cols: E K G L D A H C
K_88: [125 184 163 112 131 108 187 103]
K_634: [113 132 112 100 140 100 100 101]
K_379: [ 89 151 107 133  87 157 121 120]
K_135: [ 95 161  92 142  97 107 180  97]
common K_634 K_88:  | [112]
all K_634: [100] | 3 5 6
gone K_88: [187 103 163 125 112 131 108] | [184]
down: [125 113] | E
all K_88: [184] | 1

cols: W F Z P U
K_634: [120 128 114 118  73]
K_753: [131 129 134 115  67]
K_85: [129 132 136  99  82]
K_926: [122 114 126 117 119]
K_401: [106 136 110 106  97]
K_285: [118 138 131  88  93]
common K_634 K_926:  | [114]
[118 138 131  88  93] | K_285

cols: T M S J B R
K_634: [112  93  89 152  81  49]
K_285: [109 111 105 164 146 106]
K_88: [106 133 133 145 133 107]
all K_88: [106] | 0
next: [111 105] | [164 146 106]
all K_88: [133] | 1 2 4

cols: zaku vun Rogef tevi Gaf Femok mife Fatif
K_401: [134 105  68 122 154  92 153 143]
K_753: [134 122  68 122 154  92 153 143]
K_255: [122  68 121 128 146 179 118 115]
K_85: [180 124 186 146 128 179 123 110]
K_139: [120 120  68 120 154  92 153 143]
common K_255 K_139:  | [68]
next: [120  68 120] | [154  92 153]
all K_139: [120] | 0 1 3
down: [122 122 128 146] | tevi
gone K_255: [146 179 118 115  68 121 122] | [128]
next: [128 146] | [179 118 115]

cols: ropak Ter vugim Tas bivut tir vuk dobo Rom
K_634: [155 134  90  63  63 155  63 177 155]
K_88: [118 149  88 144 163 205  70  77 141]
K_379: [ 76 176 154 106 170 115 120  99 111]
K_401: [ 71 111 119 165 141 130  79 141 116]
K_85: [127  64 121 114 137 120 117 147  77]
down: [120  79] | vuk
gone K_85: [117  64 120 137 147 127  77 114] | [121]
down: [155 141 111 116] | Rom
all K_634: [63] | 3 4 6

cols: muta Vame pom zed vev lud varar
K_401: [118 134 170 140 125  62 145]
K_139: [212  86 149 170 169  82 141]
K_88: [212  86 110 120 154  86  84]
K_984: [157 174 136  98 176 111 160]
K_379: [124 157 116 170 167  94  77]
down: [141  84] | varar
down: [212 157 124] | muta
down: [169 154 176] | vev
common K_401 K_379:  | [170]
next: [124 157 116] | [170 167  94]
[212  86 110 120 154  86  84] | K_88

cols: Y N V X
K_139: [ 64 149  63 140]
K_379: [ 71  65 166 158]
K_135: [ 64 149  72 134]
K_984: [ 71  65  66 158]
all K_379: [65] | 1
gone K_139: [ 63 149 140] | [64]
gone K_984: [ 66 158  71] | [65]
down: [166  72  66] | V

cols: seda zakef Toge zilaf
K_85: [100 134  56 166]
K_285: [114 100 144 143]
K_984: [100 134  61 166]
gone K_285: [144 114 100] | [143]
[100 134  56 166] | K_85
[114 100 144 143] | K_285
down: [144  61] | Toge
down: [134 100] | zakef

cols: fip rol Palib poram Mol vini
K_634: [105 111 121 130 133 125]
K_139: [117 160  89 138 168 148]
K_135: [119 163 108  97 102  99]
K_379: [126  99 142 142 118 144]
K_255: [ 80 107 122 132 125 112]
all K_379: [118] | 4
down: [148  99 144] | vini

cols: Repu Makek senit kude fato lerif metad
K_401: [142 134 156 106 148 120 139]
K_634: [115 136 138 138 119 105 184]
K_85: [138 148 143 147 120 147 151]
all K_634: [138] | 2 3
gone K_85: [147 147 138 151 120 143] | [148]
down: [138 147] | kude
down: [139 184] | metad
gone K_85: [120 147 143 138 147 151] | [148]

cols: nal Vak vebev divup
K_88: [109  88 126  93]
K_379: [129 116 115  74]
K_926: [121  86 117  81]
K_135: [117  95  71  71]
K_753: [72 91 79 75]
K_285: [ 98 115 115  64]
K_984: [115  94 117  80]
K_634: [126 100  94  93]
K_139: [ 79  97 103  66]
K_401: [113 104  94  76]
K_85: [105  97 116  83]
K_255: [ 97  78 103 101]
all K_255: [78] | 1
common K_634 K_984:  | [94]
all K_135: [117] | 0
down: [126 115 117  71  79] | vebev
common K_379 K_85:  | [116]

